R: 4 groups of rows, each row roughly a mix of its group's hidden directions
R (140 x 11)
[[-10  -5  49 -29  40  -2  24  21  -8 -15 -11]
 [ -1  -1  -6  39  32  -6  -2  39 -25 -35  21]
 [-11   5  31  41   9  21 -30   3  15  19 -40]
 [  2  42 -19  26   5 -22 -15  25 -35 -19  26]
 [-45 -19  18  12 -26 -14  27 -13 -27 -17 -29]
 [ 22   8  -2  -6 -11  33   6 -37  31   1 -48]
 [-10   7  -7  46 -27  17 -35  42  -7  -6   2]
 [  1 -12 -43  35  -6 -24  21 -31  -3 -20  28]
 [-10 -10  25  28  27  32  30   3  10 -46  -5]
 [ 45   1 -19  50  -5 -21  14  -9  15 -17  19]
 [  6  31 -15 -25  27 -31  29  14 -30  -5  32]
 [-44  -3  11  21  -6   5  23  10   4  46  33]
 [  3 -15  52   3   8  31 -47  -4  -2  12  -9]
 [  0  -6 -19  43  22  -8  22 -17  -7  26  46]
 [-51 -15  -9  29  20 -44   0 -16   3   6  -8]
 [-26   1  -7 -21 -12   0  23  29 -60  -7  -8]
 [ 67   8 -12 -32   3  19 -10  10   2  -6 -10]
 [-12   2   9 -24 -25   6 -34 -19  34  16 -46]
 [ 17  13  45  44  32  15 -17   0 -23  -2   2]
 [ -4 -12  13   8  30 -13  23  17 -39 -51  -7]
 [ 19  -2 -11  -4  14   1   1 -18  72  -4  16]
 [-46  -8 -16  -7  -9 -32  12   0 -23  11 -45]
 [  9 -19   6 -19 -46 -28   4 -36  33 -16   9]
 [ -1 -28  -5 -49 -13 -39   4   6  35 -14   9]
 [ -2   7  31 -31 -19  25 -49  23   5  11 -21]
 [-22  18 -19   2  32 -20  -7  38 -31   1  37]
 [ 28  29  11 -11  -5  25 -52  -3  15  17  28]
 [-19  -1  27  33  -7   6 -40  20 -19  36  22]
 [ -2 -15  10  33  10  -4 -39  22   5  32  43]
 [-38   3 -15 -10 -24 -10  13 -21 -15  53 -19]
 [ -3  34  23 -17  24 -19 -31  13 -36  16  29]
 [ 42   0 -16 -23  -9 -10 -26  29  12  40  21]
 [-27 -28  20   2   1 -20  10  30 -40  -9 -38]
 [-14   1 -12 -38  15  -9  24 -17  36  11 -46]
 [-18  18 -17 -22  14 -35 -60   3   3   4  -5]
 [-12  40 -11 -20   5  21 -47   5 -17 -10  32]
 [ 27  34  -3  49  -6 -34   1 -17   9 -19 -15]
 [  5  25 -30 -32  19 -12   1  20  27  13  46]
 [-33   8 -12   3  10   4   3 -31  15  22  58]
 [ 16 -13  20 -26  -9   0   3 -26  60  20  11]
 [ 38  27   9  46 -24   6  -2   2  20   3  34]
 [ 19 -11  34  12 -13  19 -15  23 -36   4  46]
 [  9 -22  16  18   6  39   5  53 -18 -16  18]
 [ 23 -42 -13  13   2  -9   5 -49 -20  28 -12]
 [ 13 -51 -16  34  -9 -14 -11 -27  16  -7  28]
 [-33 -19   4 -58 -14 -21 -19 -16  18   6  -2]
 [-37   5  29  30  36  32  12 -20  13 -15  -9]
 [  9   5 -53  42  35 -15 -10  -4  -4 -13  -9]
 [  1 -20 -27 -38  18 -10  57  -3  10  -8   8]
 [ -8 -28   8  14 -41 -11 -23   0  26 -18  45]
 [ 48 -14  -1  11  15  -1   6 -42  25 -30  14]
 [  6   2  -1  12 -15   1  -8 -77   1 -11   2]
 [-13  -3  50  39  -5  14 -14  32  16 -13  19]
 [  5 -19  29  60 -13  21 -18 -11 -13 -15 -13]
 [-38 -38   5 -30   8  18 -14  -8  -7 -34 -28]
 [ -4  64  -3 -17  24   6  15  29  -6   8 -17]
 [-35 -16  12 -18  -5 -41 -16  -6   4 -30 -40]
 [ 11  17 -13 -49 -17 -17  -1 -39  22 -13 -27]
 [ 23 -19 -12 -18  -3   9  52 -22  -6 -34 -26]
 [ -9 -19 -24  13 -15 -38  14 -39  12 -25 -33]
 [-56   6 -19 -40  20  14  -6  18 -11 -16   1]
 [ 19 -41  41 -10 -43 -19   4  18  10  -3   0]
 [ 13 -59  35 -12 -10   2  -5  14  29  17   5]
 [  2 -61  19 -10 -13 -28  -3  19  25  11  12]
 [ -3 -27   9  12 -40  31 -49  19  -3  -4  14]
 [-13  18 -12  37  14 -20 -49   2 -37 -10   2]
 [-26  15   6 -47 -32  18 -10  -4 -11  27  30]
 [-24 -20 -17  13  22 -64  -7  11 -12  12   0]
 [ -4  30  -8   6   8  17 -44  -7 -15  52  11]
 [-23 -16   5  52  10  29  13 -17  34 -17  -8]
 [-20  -4 -25   4  17 -17  23  28  -1  53  26]
 [  8 -42   8  -6  -2 -28  20  39  20  22 -31]
 [-33  17 -13 -56   0 -22  12  13 -15 -21 -19]
 [ 21 -48  28  -1 -13  13  14  -5 -37  15 -28]
 [ 32  40  31   6 -44 -24   5  -6   1  -7 -16]
 [ -4   7 -16   6 -29   1   7 -19  41  -1 -56]
 [ 24  -4  -1 -16 -54   0  25 -32  25   1 -19]
 [-26  17 -18 -44 -27  25  21  -6 -25  22 -19]
 [ 37 -11  -6  15 -11 -38   9   9  38  20  34]
 [ 24   0  37 -59  23  15   8  -5   1  -6 -12]
 [ 19  -2 -25 -14  -3  30  -8 -44  21  18  41]
 [  4   6  46  -7 -26  -6   3  31 -17  48  -3]
 [ 29  -1  17  33 -20 -38   6  22  17  32  23]
 [ -4 -49  16  31 -10  38  -6  -5 -34   6   6]
 [-44 -27  -6 -48   7   8   5  28 -21 -10   1]
 [ 40  60   5  17 -10   1  12   4   9  22  12]
 [ 15  -7  31 -32  -1   8 -37   1 -32  -2  42]
 [ 45  27 -14   6  -9  23 -29  -3 -40  16 -10]
 [-53  27  -6  -7 -19   1 -33 -14 -32  10  -6]
 [  3 -13  26  -3   6  -5 -30  21  27  41  41]
 [-22 -17  -9 -16 -26   0  20  -8  42  34 -37]
 [ 27   5  25 -25   2  38  15  41  11  -9  29]
 [-31  13  29 -21 -11  -5 -52  19  19 -16 -14]
 [ -3   1  13 -14  18  13  -7  11  46  56 -13]
 [ 47 -24  21  12  -2 -23  -9   4  25 -10 -41]
 [ 18  10   0  12  11  33  16  42  -8  20  46]
 [ 10  36 -19  45  34  -4   1  -6   6 -27 -25]
 [ -3   9  20 -34 -25  49  26  21  12  20  11]
 [-12  51   7  30 -10  -9   4  44 -19   4  16]
 [ 21   2 -13   2  14 -20  52  -8 -25 -14  41]
 [ 22 -62   3   4 -14 -20   0 -21  20 -26  -5]
 [ 15 -27   7   3 -38 -43 -33  -4 -22   4  25]
 [ -3 -13  41 -26 -17   2  -4  32  44  -3 -26]
 [-13  41  27 -21 -32  29 -14 -10 -10 -29 -17]
 [ -7  20  -5 -13  22  19   3 -16  37  40 -41]
 [ 15 -13  50 -11   5 -23 -44 -18 -22   6  12]
 [ 15  49 -14  24 -41 -14 -13  21 -17 -14   0]
 [-22  -1  18 -25 -26 -22 -28   5  19  28 -44]
 [-26  23   3  42  -1  12 -29  11 -46  -9  15]
 [-18  21  24 -31  31  30  38  24  -3 -13  -5]
 [ 38  13 -15 -13  -8  26  28   1 -11 -52  -9]
 [ -2 -10  34 -16  37 -41 -15 -26  22 -15  14]
 [ -2   8 -14 -18  12  -3 -11  44 -31 -43 -28]
 [  8  53 -23   4 -37 -14 -13  22  -1 -18 -22]
 [ -5 -49  13  42   5 -31   4  21 -20   9 -15]
 [ 13 -10 -17 -57   2   4 -12   3 -15 -37  29]
 [ 33  -8  21 -22 -34  12 -32 -39  -2 -22   7]
 [-20 -13  40 -41   1  -6  32  25  13  17 -21]
 [  7  16 -25 -22  24  -5   9  42 -26  32 -29]
 [ 44   6 -17  30  -5  35 -21  16 -35  -8  -1]
 [ 12  -8 -19  18  21 -23  41 -29 -19 -15  39]
 [ 13 -22  26  47 -15 -14  14   0   8  43 -19]
 [ 33 -31 -13  -6  -5 -32  28  10  14 -45  -9]
 [-22   8 -27 -21  40  48   1   0  -3 -28  -5]
 [ -2 -23  16  26  -3  -1  32 -40  33  22  28]
 [ -5  -9 -27 -10 -62 -16 -16 -27  10   6  16]
 [ -3 -21  12  39  17  13  11 -10  -9 -14 -58]
 [ 24 -25  18  34 -17  14 -22  23 -20 -18  39]
 [ 19   9  30 -23  -3 -26  10 -52 -10  24  18]
 [-22  -8   4  54  50   3 -18 -10  10   1  -3]
 [ 25 -20  20  15  15 -28 -20 -11  55  10  12]
 [-19  42  14 -35  27  31  12 -22  24   4   3]
 [ 25  38 -11 -33 -23  12 -15 -36 -27 -15   5]
 [-10  -3 -29   4 -41  -6 -45 -30  21 -13 -14]
 [ 28  17  24 -26  40  14 -11 -29  24  -1 -28]
 [ 19  -8  -1  34  26   3  17   9  17  20  56]
 [ -2  38  -3 -25  38  32  16  17  -7 -13 -35]
 [-30 -14   7 -35 -11  -1  27 -12  11 -46 -29]
 [ 12  34   8  -8  30 -35   8  21  36   5 -32]
 [  3  52  -6 -46   8 -20   2  12   3  -4 -30]]

the one row of each list that fits no group (the others fit one group, some only roughly)
  j_919: [ 28 -45   1  23 -29   2  -8  33  20  23  12]
  j_156: [ 32 -26  20   3 -47  12 -13  34  -5  16  20]
  j_811: [-13   5  -5  22  30 -17 -34 -17  20 -15  50]
  j_606: [ 45 -44  20  28  17  25   6  -4  -5   4 -18]
  j_998: [-21   8   2 -14  42  17 -33  47  -2 -13 -15]
  j_251: [-41 -25  -3 -12 -20  17  36 -21  15 -24 -29]
  j_294: [ 47  20  27   7 -39  25  -4   4  -9 -27  -7]
  j_227: [ 44 -22  -2   2  22 -20  23  46  12  -1 -20]
  j_505: [  6 -11  -9 -66  14  -8  -4 -35   9 -18   4]
  j_35: [-30 -40  -1  11  27  16  14   8  33  16 -36]
  j_286: [-24  -9  12  53 -28  10 -17   6  17  28 -24]
  j_309: [-23 -48 -23 -17  -5  22  -8 -22 -19 -32  17]
  j_927: [ 13   0  10 -46  12 -28   7  45 -19   8  26]

j_251
  j_714: [ 28 -10  -7  50  14 -28 -16  19 -29   0 -26]
  j_672: [  5 -35   6 -49   7   4  -2   0  48 -19   6]
  j_615: [-36  35  -3   6 -12  35 -13  20 -39 -10  19]
  j_115: [ -8 -23  18  22  -1 -10 -19 -33  -4  20 -55]
  j_387: [-44  55  20  -5  -8  -8 -20  14 -15   3 -12]
  j_293: [ 22   4  27  30  36  -5  -5  33  -7 -34 -25]
  j_551: [ 10   2  11  37  46  -3 -11 -31 -29 -11  26]
  j_960: [-30   1  -1  -3  41  34 -14 -20   4 -17 -42]
  j_795: [  3 -13  16  31 -40  -3 -16 -48  17  22 -11]
  j_255: [ -1 -12  22  11 -41  14  24  -7  28  37 -32]
  j_670: [ 34  18 -26  10  14 -11  16  18  35  21  41]

j_293
  j_949: [ 46  17   4 -10   2  31  -1  46  -9  26  12]
  j_852: [-15 -38  20  38   8 -13 -15   5  -1  33 -37]
  j_621: [ 29   5  -8 -63  17  -4  10  -6 -31   0 -10]
  j_193: [ 32  19   3  20  19  28  -4 -12  -1  56  17]
  j_20: [ 16 -33  -1  15  21 -15  51  39   5   7  -7]
  j_986: [ 38  15 -23 -27 -14  27   5 -48  -8  10   4]
  j_605: [-34  -4   6  -5  18  53 -12  14 -11 -40   0]
  j_611: [  0  15   4  15 -20  48   1 -37  37 -23   0]
  j_830: [-55  22 -20  18  -5   4   3 -32 -22  21 -15]
  j_390: [ -8 -41  40  -4  -2  15 -11 -30  14  40   1]

j_621
  j_724: [-15  19 -47  -4 -18  16  -9  32 -34 -10 -26]
  j_339: [  7  -4  49  28 -30   6 -28   5  16  28 -19]
  j_773: [  1  -2 -16   6  26  17  26   4  32 -26 -53]
  j_961: [  2 -62 -11   9  -4  17  35 -12  28   1   0]
  j_687: [ 44 -23 -13  10 -32  -1  -1  12  23 -26  36]
  j_636: [ 21 -28  -2 -14 -37 -53   6 -14  -3  24   7]
  j_322: [ -4 -11  33 -36  -8 -52   0  -8 -22 -19  18]
  j_777: [-18   8  10   8   7  26   2  48   3  33  43]
  j_915: [  9  28  -6 -15  35  10  11 -11 -29 -53  13]
  j_22: [-41  11  -2   6  -5  43 -27 -20 -11 -37   7]
  j_748: [-25  23  -5  24  23   7  -3  51   3   9 -37]
  j_329: [ 48 -20 -11  42  27 -24  -7  -8  12   7  16]
  j_765: [  8  41  -7  47 -18  -9  26   1   5   2 -37]

j_724
  j_205: [ 23 -27  26  19  -8  -3  28  20  36  40  -2]
  j_301: [ -9 -33 -10  11  15  29  18 -40   1 -23 -39]
  j_978: [ 12 -43  -4  17 -14  -3  -9 -53 -22 -20 -15]
  j_542: [-10 -15   6  24  21 -17 -10 -38   8 -54  17]
  j_702: [ -1 -12  26 -20 -36 -41  -8 -16 -11  -4 -43]
  j_349: [-23 -22  32  22   5  14 -17 -28  27  32 -31]
  j_907: [-17 -16  -5  57 -34  -4   8   9  -4  34  10]
  j_925: [ 34  -6   1   8 -20  21  26 -21  16  52  16]
  j_625: [  9 -15 -47   7 -13 -25  28  -2  -5 -48  -4]
  j_87: [  0 -16   2  17   6  32   6  47  28  42   7]
  j_376: [  1  -1   7  33   7 -30 -25 -50  26   1  21]
  j_41: [ 36  19  -8  24 -41  -3  38  20 -14 -18  11]
  j_769: [  4  -4   6  17 -32 -16  23  47 -17  -6  42]

j_301
  j_19: [-45  24  -3  33  26  25  -4  -7 -37   6  -9]
  j_968: [  3 -48   5  37  10  17  36 -25  20  -1  -4]
  j_518: [ 21 -49  14  21  -2 -17  11  16 -22  42   6]
  j_796: [  2 -30   6   7   3   8  27  48 -36  29  16]
  j_67: [ 19  -5  29 -26  -2  23   3  -3  41 -47   6]
  j_743: [-25  -4  -8 -21  37   4  17  17 -40   4 -41]
  j_128: [59  6 23 24  7 -2  9 27  4 12 29]
  j_334: [ -2  15 -24   6  27   7 -20  24 -37 -49  12]
  j_408: [ 11 -16  14 -70  -2  12  19  12  -4   7  17]
  j_386: [-18   0  41  43   1  12 -12  27 -16   1 -37]

j_128
  j_825: [ 12  -8  30   1   9  32 -40  24 -29 -21  28]
  j_218: [  6 -26  35  -9 -39  21   6  37  -9  -2  31]
  j_374: [-53   2  20 -22   2  15   9  30  20 -20  27]
  j_482: [-22  42 -46  16   6 -27  -6  28  -6 -12  -7]
  j_873: [-34 -15 -25  41  -8 -23   1 -38  26   0   7]
  j_787: [-13 -35  24   3  -4 -14 -22  -8 -30 -26  46]
  j_395: [-35  15  38  -7  -6   6 -16   3 -23 -20 -48]
  j_650: [ 19   3   8 -31 -26  -8 -35 -42  15  28 -15]
  j_597: [ 21 -51 -16  15  20 -19  16  16  29 -24  17]
  j_471: [ -2 -28  39 -27  19 -23  35  17  19 -19 -18]
  j_344: [-32  30  32 -13  52   1   8  -5 -21  -8  -5]
  j_679: [-26 -13 -33   1 -32   8 -15 -17   4 -28  47]
  j_608: [ -4 -29 -43  30  17 -15  -5 -42  -9 -21   4]
  j_436: [ 13 -14  42  20  27 -11 -27   9 -36  12 -29]
  j_221: [ 27  19  -7 -14 -44 -24  24 -44   1   9   4]

j_787
  j_509: [-56   7  19  20 -11 -13 -20  32  -9  26  -6]
  j_696: [-15  31 -27 -35 -38 -27  -8  10  17  15 -20]
  j_573: [  6 -28  23  41 -22  35  11  30   9  12 -21]
  j_638: [-11 -30  55  -4   7  25  -5  -7   5  38 -13]
  j_735: [-25   4  22   5   2  -5 -17  56  19  35  14]
  j_983: [ 26  17 -17  -4  20   1  42  29 -38   9 -25]
  j_930: [ 42  -5  18  -8  -7  10   4 -20   6  60   7]
  j_233: [  7  25  -1  32  44 -50   6   0   3 -16  -6]
  j_461: [ 23 -52   4   4  42  18  17   9  13  21 -12]
  j_862: [ 19  -5 -18   5  47 -22 -12  34   8 -33  25]

j_233
  j_285: [ -9  45 -16  39 -31 -19 -35  -1  -3   3 -12]
  j_568: [-14  22  -4 -40  22 -41  13  24   0  32 -14]
  j_402: [ 22 -20  36   7 -28  -3  -5  14  14  18 -52]
  j_556: [-27  29 -21 -14  53 -12  22   3  14  -8  24]
  j_336: [ 36  20 -13  14 -40  49 -10 -16  -2  -4  -4]
  j_202: [  8  -6  56  -8   1  37   3 -23  32 -14   1]
  j_445: [  4 -29  10  36  50  -1   7   6  23  -3  33]
  j_764: [-10  -1  -3 -46 -20  11 -49  34  -4  -9   9]
  j_410: [ 35 -13 -14 -18  13 -27  19  24 -33  -8 -40]
  j_492: [ 21  38 -12 -45  10 -21 -27 -27 -17   7  -1]
  j_262: [  6 -22   8 -30 -38  -6   5  28  20  -2  48]
  j_554: [27  1  5 19 29 39  8 31 30 -6 31]

j_445
  j_418: [ -4  -3 -10  -7  10 -12  20  15 -22 -63 -31]
  j_454: [-25   9  18   7 -19   6  -8  32   1  63  -1]
  j_788: [  3  -6   3 -62  25   3 -21 -24  -2 -31   2]
  j_562: [-37 -19  10 -23 -21  24   1  21 -45 -25   1]
  j_612: [ 19 -12 -18  40  22  16  13  13   9 -53  10]
  j_352: [ 15   5 -26 -37  -2   5   5 -48  -7 -39 -16]
  j_923: [-26   5 -44 -42  29   2  18  -1 -29  -5  -3]
  j_427: [  8  27   4 -15 -55  -1  20  39  -7  20   4]
  j_932: [ -5 -17  -2 -12 -12 -13  13 -46 -41  -9 -40]
  j_836: [-23  20 -22  25 -43 -21 -42  -4  -3  14  12]
  j_488: [  4  -6  -2  -8 -37  17 -45 -33 -34 -16 -13]
  j_240: [-15  -6 -38 -24  -6 -20  40   5 -13  40 -18]

j_488
